Where one turn sends some rows of the set: a few examples, then the rows asked:
k809: [-13 -11  -7   4 -22   1  -3  13 -18  18   9  14  55  -6   0 -11 -25   2
 -11  -1  -9   0  -8  21]
k567: [  2  32   9   1 -29  20  -7  22 -23  -1 -33 -15 -20   5 -20   9  -3 -14
  -3   3  -7  20   8   6]
k360: [ 16   3 -37   7   3  -2  11  18   6 -20  -5 -14   9   0  -9  27 -22  -2
 -21  18  -6 -31  26   1]
k619: [ 28   8 -22   2  11 -31  -2   1  -2  14  -2   5   0  14   1  13  -7  -1
 -27 -18   9  15 -13  38]
k826: [  2  28  14   0 -30  25 -10  20 -22  -6 -33 -15 -14   7 -16  -2  -7 -14
   2   4 -12  18  13   2]
k273: [ 21   8 -35  14   7  -5   4  15   4 -22  -1  -5   9   6  -3  26 -22  -4
 -30  18  -2 -23  31   7]
k542: [ -4  -2 -21  -4 -18  11  -7  31   5  25  20  20  -2  -1   8   9 -16  -5
  47  15   9  19 -10   7]
k292: [  2  -4 -16  -5 -11   5 -16  35   7  29  19  25  -4   2   4  13 -13  -6
  46  15  -1  15  -8   6]
k256: [  0  20  38 -18 -18   8  -8 -14  -3  10 -21   0 -14   4  13   3 -30   6
 -10  -4  10 -30 -11   5]
k639: [  2  29  11  -5 -27  20 -12  20 -28 -15 -28 -14  -8  -2 -21   4  -5 -16
   4   8  -8  28  14   0]
k742: [ -6  -1  -9   9 -20   8  -9  19 -17  23   7   9  56  -9  -5  -6 -19   7
 -10   1 -18   4  -9  22]
k781: [  0  13  36 -12 -15  10 -13 -13  -9   7 -20  -1 -12   4   7   8 -30   0
 -13   1   7 -35  -9   0]
k871: [  1  19  37  -4 -12  10  -7 -11  -2  10 -23  -4 -12  -3  13   5 -30   2
 -12  -5  13 -30  -6  -6]
k682: [-28   1 -19  -4  10  18  -1   2  11  -1  17 -16   5  10  46   0  26  -5
  -6   2   7   3   1 -19]
k535: [ 19   4 -30  10  19 -30  -4  -1   1  21   0   5  -5  10   5  13  -3   6
 -26 -12   9  11  -9  36]
k91: [ 16 -19  11  -9 -21  -4   0  -7 -18   9  19   1  -2   8   4   9  25  14
  10 -34   4  -2  10 -27]
k25: [-12   5 -11   2 -15   6 -14  35  -1  26  19  20   1  -2   6  19 -17 -10
  43  14  11   9 -15  10]
k73: [-21   0 -20 -10  11  18   2  -8  10  -7  12 -17  -2   7  46   4  22  -1
  -1  -6   6   4  -3 -19]
k137: [  7  30   7  -9 -32  20 -10  26 -20  -6 -30 -13 -10   4 -20   2 -10 -19
   6   9 -11  21  14   2]
k749: [ 16 -16  13 -13 -24  -8   5  -5 -18   5  19   2   3  10   8   6  21  19
   2 -36  -5  -2  13 -25]
k849: [ 14  -6  12  -3 -25  -6  -6 -10 -14   8  23   3  -3   6   5   8  24  19
   7 -30   2   2  10 -29]
k375: [ 20   9 -30   8   4  -4   7  20   5 -25  -5 -14   5   6   0  26 -19  -9
 -25  15  -6 -23  31   0]
k714: [-22  -6 -25  -5  14  14   9  -2  10 -11  15 -14  -3   1  48   2  13  -4
  -2   0   7   5  -1 -20]
k201: [ 20   3 -25   3  20 -25  -4  -3  -3  14  -3   0  -3  10   2  15  -4  -1
 -27 -12  11  12 -15  40]
k56: [-11 -14  -9   6 -20   6 -10  13 -22  25   8   7  55   1  -7 -10 -20   3
  -7   3 -14   6  -8  23]
k833: [ 19   3 -31  19   0  -7   5  20   9 -18  -1  -9   4  11  -7  25 -11  -4
 -33  16   2 -22  33  -1]
k910: [-20  -3 -23  -8  10  18   5  -8  13  -3  12 -20  -4  10  42  -6  14  -7
  -5   0  10   8  -4 -22]
k445: [ -1  -2 -20   3 -19   7 -13  35   3  26  19  19   4   2   5  13 -19  -6
  48   9   8  15 -12   9]

k445 goes to k73
k809 goes to k749
k201 goes to k781
Now find these:
k849 goes to k535
k833 goes to k567
k639 goes to k292
k137 goes to k542

